rotation steps, each row followed by its count of steps
The counts run from 0 to 641.
[-18 -14   3 -16 -11  -9 -17  18 -17  -4  -8   3   2  12  12   1  21   0
   9 -25  -7  -7   8  -1  14  11  -5   5  16   5   0  20  22 -20  -9 -17
  21   7 -16   9  -7 -12  14  17 -16  -1  24  12 -21   4  15  12  -6  -6
  -9   1   7  22 -20 -10 -13 -27   3 -13   1  22   3  -2 -13 -16  16  14
   0 -11 -13 -17 -16   8  20]
300
[-25   7   2 -29  -2 -11  -9  14  -9   5 -19   1 -10  -4  10   4  24  22
  -2  -1 -30 -21   3   4   7  18 -18  10   3  42  36 -12   7   0  -7  -1
  16   0   2   4  12 -15  -5   2 -12  26   1  -4  -8  -9  -4  -6  12  -8
   0   7  14  21 -17  -1   8   7   3   7 -16  12  24  -3  -5   3   5 -13
  10 -18  -1  10   5 -18  36]
229
[-11  -2  -8 -19 -14  -8  -3  11 -20  -2 -11  -4  18  17  13  16   7  16
  11   1  -6 -19  -5   5  32  16 -19   3  10  22  -3   3  31  -3 -21 -11
  15  -6  10   5  17 -25  18   3   6   4  15  17  10 -20  16  -2 -12 -17
 -15  -8  -4  19 -20  -9   1   1  13 -13 -14  13  -9 -12 -10   2   7  -1
  -4 -13  -7  -7   7  11  18]
551
[-17   1 -12  -6   1 -11 -29  16 -13   2  -9  14   0  -1   2  25 -11  -2
   8 -13  13 -10  13  -7  27  27 -16  10  -9   2  22   2  19   8 -22   1
  23  11  -2 -14  12 -30  12   4  14   8  10   2   9  -7  29  -7   1 -10
   6  25   0  36 -19  -7 -10  -1   5 -28  -3   1 -12  -1 -10  15   4  18
   6  -7  -3  -8 -18   2   8]
247
[ -1  15  11 -17  12   1 -16 -13  10  -1 -18  -6  -4 -16  -6   6   2 -19
  -1 -27 -16  -6  12  31 -32  16  -1  14   2  -3  -3   4  19  -6  -2  13
   3   9   4  21  -8   1 -18   9  -3  -7 -18  -7 -26  32  -1  -6  24   1
 -14   7 -11   2  12  -4 -15   1 -25  -2  -9  -4   8  43   0   4  12  16
 -18   0 -27 -12   3   1  -2]
364
[ -8  13   9 -36  -7 -12 -10  -2  -7  20 -36   6  -7  -3  13  -4  19   2
  -5 -27  -5 -17 -11  13 -17  19  -2  12  -3  30  14  -8   9  17  -8  -7
   3  -4  -1  -5   4  -2   0   5  -3  11 -30   6  11 -16   8 -17 -21 -20
 -33  -8  -9  20   7   8  -8  12   5  -1  -9  -7  -5  -1   7  16  20  -3
 -28   1  -8  -6  12 -13  24]
558
[ 12  -7   0   6 -27  17 -35   9  -1  11 -51  -9   9 -10   8  26 -12 -18
   5 -10 -12 -14   7   9  -6  23   7   0 -11  26  -4  -1   8   5 -19   3
   3   4  14 -11  25  -5 -23   2  -9  14   2  -6  12   7  15 -19  -3  -5
  19  10   3  15  -1  -1 -11  -2  -5   7 -20 -20 -15  29  -6  12   8  13
   4   7   5 -20   1 -10   7]
421
[ -6 -13   0  -7  11  -4 -17  22   6 -15  -7   1  16  -3   4  22   5  -3
   6 -10 -13  -2   0   6  31   7 -14  10   9   9   2  12  30 -20  -5  -2
   7   4 -13  25   4 -24   7  18   6 -10  18  18 -23   6   1  -6   8  -8
 -21  -1  -1  22  -8  -5 -24  -8   8  -4 -14  12  10   1 -13   2  11   7
 -18 -12 -30  19  14   9  17]
454
[ -8   2 -11  -4  16 -12 -32  24   4   9  -9  31   3  -2   6  30 -12   0
  -3  -4   8   1   9   1  -7  -4 -11  -7 -17   8  17  10  12   7 -24   6
  -4   9   8  -5  -2 -15 -14   8  12  -3 -16   5  10 -17  22 -36  -8 -16
   0  16  -6  21   2 -10   2   5  -5 -19   2  -7 -24  23   4  28   9   4
 -14 -10   0 -26  -9   3  13]
245
[-19  -6 -19   1   2   1 -11  12  10   2  -8  10   5 -12  13  24 -16  -7
  10 -26 -14  10   0 -13   2   6  -3  -3 -16  22  18  10   8 -15 -12  -3
   2   3   5   4  -3 -15  -4  19   0  11  -7   0  -7 -29   9 -11   5  -9
 -15   8  36  49 -18 -16   6 -16  14 -12  -5  12   8 -13 -13   2  10  -9
 -13 -10 -11 -17  -9  -2  21]
629
[ 15   3  10 -11  -2  13  -6  -3  26   3  -2  18  -4  -9   7  14  -9  12
  12 -28   4   2   1   7 -16  13   6  19   3  17  -4   5  20  10 -25   1
  -3  -8   8  11  -5  14 -16  14   7  -4  -9   4  16  -1   3 -27 -20  -1
 -28   2 -16  11   1   8  11   4   1  13 -14 -14  -4  24  10  14   3 -24
 -25 -10   2 -31  21 -13  18]
566
[-17   6   5 -15  10 -12 -26  25  -2 -10  12  31 -17  -5   5  15  28  31
   5 -12  -6 -14   5   5  24  -2  -1  15  16  11   9  23  23   4 -18   6
  14  -4 -25   7 -11 -12   5  19   0  15  16  20   5   8  25  -9  -4 -14
  11  12   3  12  -7 -15 -12 -12 -13 -16  -6  12  -6   9 -21   6  20  -2
   4 -22 -18  -6  -5   4  12]
151
[-10  19  16 -23  -2  -4   0 -17   6 -10   3   4 -15  -5   9  16  28  20
   0   8 -20 -18   8  10  -7  19  19  -7  22  24  16  -7  16  -3 -26  -7
   5  -2  15   4  -7 -12 -18  15 -11  16 -14  -5  14   7  -9   2  -4  -7
   0  11   0   1  -9 -22  14   3 -18 -15 -21  13   6  21 -12 -20   7 -24
  15 -27  10 -23   2   2  17]
231
[-11  -4  -8 -20 -15   7   0  12  -6 -26  -5 -19   0   8   9  31  13   7
  15  20 -17  -3   4  -1   4  21  -2 -13  -3  22   2   6  25  -4 -21   8
  23  -8  25  -3   4   5 -13   0 -23  28  12   4   9   3  -9   5   5   3
  23  17   9  14   4 -13   0 -16 -14  -1 -13  -7   9  23   3 -17  17  -8
  14   0  -8 -20  14  10   8]
134
[-12  -4  -4 -16 -21 -24  -7 -17 -26   7   9   8   0   3  -5  20 -19   1
  23 -16  13  -3  21  -6   7  28 -22  20  15 -11   6  10  -4  -7 -24   5
  29  -2  -1   2  -2   3 -15  -1  -9  18   0 -10   1  -4  17 -10 -10  -7
   4  12  -1  30 -18  19  27  12   1 -10  -1  -7  -3  -6  -1 -10   4   1
  15   0  20 -25 -24   3  16]
93
[ -2  18 -10 -18  15 -11 -15  13  12   2   2   6  17   0   1  13   4  -9
  -5  10 -26   1  10   5  -3  -1  -6  -5  -1  23  28   5  16 -18  -1  15
  13  26   9   6  -9  -7 -12   4   8  -4 -11  -4 -24 -15 -16 -20  -4  11
 -11   2  10  32  -4 -14   6  11   2  -6  12  17  13  15   6  17  10 -19
 -11 -19  -3 -10  -3   0  44]
532
[-12  12 -14   5  15   0 -20   1  18   2  -8   4  26   9   4  13  -7 -10
   1  20 -18  -1   3  15  -4  -4   1  -7  -2   1  -5   1  29  -3 -12  15
  15  15  14   4 -12   6  -8  -3  17 -17  -7  -3 -10   2  -2 -32  -7  20
  -3  -7 -11  27  15 -30  -7   7  -6   1  17   3 -15  28  23  18  19 -15
 -18   0 -21 -26   9  22   8]
201
[ -9   9  -3  -7  23   4 -14 -11  19  15  -6  12   2  -6   3  26 -20   5
   0 -10  -4  15  -4   2 -14  19  -3   4  17 -16  -4  -8   5   0 -21 -10
  16  -3  12  10 -12  -2 -13   6  21 -16  -9   6  -7  11  -6 -31  -9  -1
 -22  -2 -46   9   4   3   4  -5   8  -2   0   2 -13  35  25   0  18   0
 -21  -1  -5 -22   6   3   2]
104
[ -1   6   3  -6 -12  16 -10 -27   5  14 -30   3   7   5  15   2  -3   0
   7 -25   4 -18 -24   2  -8  30   8  11  19 -13 -24  -2  17   6 -23 -25
  10  -7   9  -2   5  -6   1  12  12   9 -11   4   8   6  11 -11 -17   6
 -14 -10 -24   3   0 -18  -8  -8   6  -6   0   2 -23  19  20 -15  23  14
  -7   4  -9 -43  -4   6 -11]
258
[ -5  -2 -14   9 -10   5 -38   8   2   8 -26  -2  12  -8  19  24 -25  -3
  11 -25  -4  -9   2 -23   1  29  -7  -3 -21  14  17  -6  11   2 -26  -5
  13  16   4 -16  18  -9 -10   1  16   7   9 -18  -1 -10  15 -21  -3   2
  11  20  23  33 -21  -7  -1   5   7   5   6  -5  -6   5   2  10   9  17
  10  -9  13 -14 -14 -11  19]
334
[  6  13   7 -19  10 -12  -5  -9  21   0 -22   2   7  -9  14   9   6  -6
  -5 -10   3 -28  -9   0 -26  38 -12 -14 -17  14  12 -17  24  -2 -22   2
 -28  -1   7   9   8 -16  -8  14   2   5 -23 -17   7  -5   2 -19   0   1
 -13   6 -10  22   7  -5  13  20 -13   9 -12   1  12  16   1  -9   4   5
 -16  -9 -10   2  18 -12   5]
78
[  1   7  13   7  -1  19 -15  -5  36   9 -18   1   1   0  18  22   2  -2
  17 -10 -10 -19 -23  10  14  16  15   8  17  17  -8 -11  24  13 -23   1
  -3  13   2  -3   5  -8  -7  19  14  10 -13   7  12   7  15 -23 -21   4
 -13  -6  -5  19   6 -17   0   1   5   0 -27   3 -22  19  -4   8   1  -3
 -11  -6   4 -17  13  -1   8]
412
[-12  15 -11  12   1  12 -38  -7   8  -5 -26  14  -7 -13   6  21  -4   3
   1   1  -2 -17  15   4 -11  34  15 -14   1   2  14 -16   4  15 -29   0
   0   6  18 -12   7  -8 -18   8   1   7  -8 -16   4  19   4 -15  13  -6
  25  19  -7   4  -4 -19  -1 -12 -13  -7  -1   0  -5  37  -3  -3   6   5
  25   7   8 -22 -10  -1  -7]
579
[-17  18 -10 -23  -3 -13 -13   7   0  10 -14   7   6  -9   8  32  -5   4
   1  -2   2   1 -13 -10   1  20 -21 -11 -16   5   8  -6   9   4 -21   1
   7 -15  18 -10  -6  -4 -16  -2  13  21 -13  15  10 -33  15 -27 -14 -17
   5  13   2  34  12  -7   4   8   0 -10 -15  -4 -18   3  13   4  25   4
  -7   1   1 -18   5  10  21]
637
[-21  11   0   1  16 -14 -21 -12   9   9 -14  -8  23 -12   1   2 -13 -11
  11  -1 -19 -16   8  19   3   8  -5  24  11  16  -1  -6  11  16   3  21
  21   6   9   5  -2  16  -3  -5   7   0 -19   4 -11  -6  13 -37   6   3
  -3 -11  -3  34  17 -10 -18  27   2   2   4  -7   1   9  10  35  10  -6
 -14  12  -5   5  17   9   8]
114
[-19  23   2 -16  -7  -7  -9  -7  -2   3 -11   5   1   0  25  11  28   6
 -10  -5 -44   0 -11  -3 -12   8   7 -13  10  -6  20  -4   9 -16  -7 -14
   9   8  14  -2  -7 -10 -19  18   6   6  -9   8 -18 -11 -13 -12  -7  -4
   3  -1   6   7  -8 -24  14   9 -11  -9  -3  26   1  12  -4 -18  21  -7
  10 -21   0 -33 -13  10  23]
144
[-22  -1   2 -11  13 -11  -5 -11   5  13  -6   5  -4 -14   1  13 -13  22
  12 -24  -3  -8   1  11   5  33 -20  36  30  18   1  -8   0  14  -8   0
  24 -15  -2  15   1   4  10  -4  -1   9  -4   5  -8   4  10 -28   9 -16
 -29  -5 -24  25  -4  16  -2   1  14   1 -14  -5   8   0  10  14   6 -11
 -14   7 -10  15  19  -6   8]
18
[ -3   7  -6 -25   2  -6  -4 -10   5   6   4  26  -9 -21   3  18 -16  12
  14 -33  -9  20   0  -1 -17   4 -11  16  -9  12  19   5  -3 -11  -9  15
   9  -6   2   5  -6  10 -22   6   4  16 -25   2   5 -21   6 -27  -8 -15
 -12  10   7  30   0   9  16   8  -7  -3 -14   1   8   7   6  12   9 -15
 -22  -1  -6 -25  -3 -20  33]
479
[  5  -7   9 -11 -22  10 -13  25   1   8 -22  15 -10  12  18  16  24  21
   5 -10 -12 -13  -7  -3  -4  18   8  -7   8  33  13   4  15  -6 -29 -16
 -10   2  -4  -9   9  -9  -5  16 -15  10   6  -1  13   0   7   0 -21  -9
 -10   9 -10   7  -8  -7   6 -22  -3   9 -16  17   4  18  -8 -19   8 -17
  -2 -21   0 -24   1 -18  29]
473
[-13  -2   1 -17 -22 -21  12 -28 -17  -9  -3 -20  11   2  19 -10  -2   0
   7  -8 -11 -36  15  11  -2  24  -8   7  14  21  -3   0  28 -13 -12  -7
  -3  -6  14  12  22 -13   2  12 -21  11  -7 -11  -2 -15  12 -12   9   4
  -5  -7   6  13 -26  -8   5  19  -2  -5  -8   6  16 -11 -25 -20  14 -12
  13 -18   9 -12  -4   0  20]
467
[ -5  -4 -19  17 -14  -5 -31  -4 -18  -4 -23   4  20  -6  15  25 -26  -3
  13 -12   5  -8  16 -15  18  25  -1   0   5   6  11  -3   5   0 -29  -8
  15   3   2  -8  26 -16  -8   2  11   2  20  -8   5  -1  13 -21   3   1
  11  16  19  22 -33  -1   4  -2  -1  -2   6  -1   8   3 -12  -5   8   2
  21  -3  17 -13 -18  -7  14]
335
[  2   2   3 -16   0 -10  -7  18  -5  -5  -3   5  18  12  14  18   5  10
  12   4  15 -15 -15  -2  -8  18 -25 -16 -12 -11  -4  16  41  -5 -29   5
 -19 -11   5  12   7 -16  -3  16  10  -6  -1   9  14 -12  18 -19 -17   0
 -17   9 -27  10   2  -9  -1   6  -2   0  -2   1 -12  21  11  -6  29   9
 -26  -9 -19 -17  18   9   1]
548
[  7   5   0  -7  -8  -5 -28   3  -5   6 -14  12  30  17  -3  23   3  -9
   5   9  -4  -4  -1  14   5  -5  -2 -14   8  -7 -10  20  13 -10 -15   9
  16  -8   3  11   0  19 -16 -10   5  -9   7  11   7  -1   5 -22 -35   2
   5  -4 -23  26  20   2 -16  -4  -8   2  12  -6  -9  35   5   0  27  -3
 -18  13 -19 -26   0  10  -3]
592
[-24 -11 -11  -5 -12 -18  -6 -10 -33  -1 -12  -9  20  11   6  15 -16   6
   5  11 -25 -13  15  10  11   8 -17   1  17  -8   0  15  11 -24 -12   5
  31   0  13  16   6  -2  -1  -4 -11   3  25  -1 -21  -2   2  -5  13   3
  14  -1  -2  11 -15 -11   8  -8   2  -9  13  15   3   5   2 -16  28   1
  20   0 -10 -28 -22  14   5]
49
[  9  13   2   3  -3   1  -7 -29  13   1   5   3   0 -20   7  11 -24 -15
  11 -18   5  -9   7   1 -18  26   0   2  -6   1   8   4  14  -3 -26  23
  -7   4   7  -1  -7   1 -24   7  -1  19 -33 -16   3  -4  15 -34  -3  10
  -1  17   7  36   2  -1  27  19 -23  -8  -9 -10   2  14  -2   6   4  -5
  -4   1   8 -26  -4 -12   4]
329
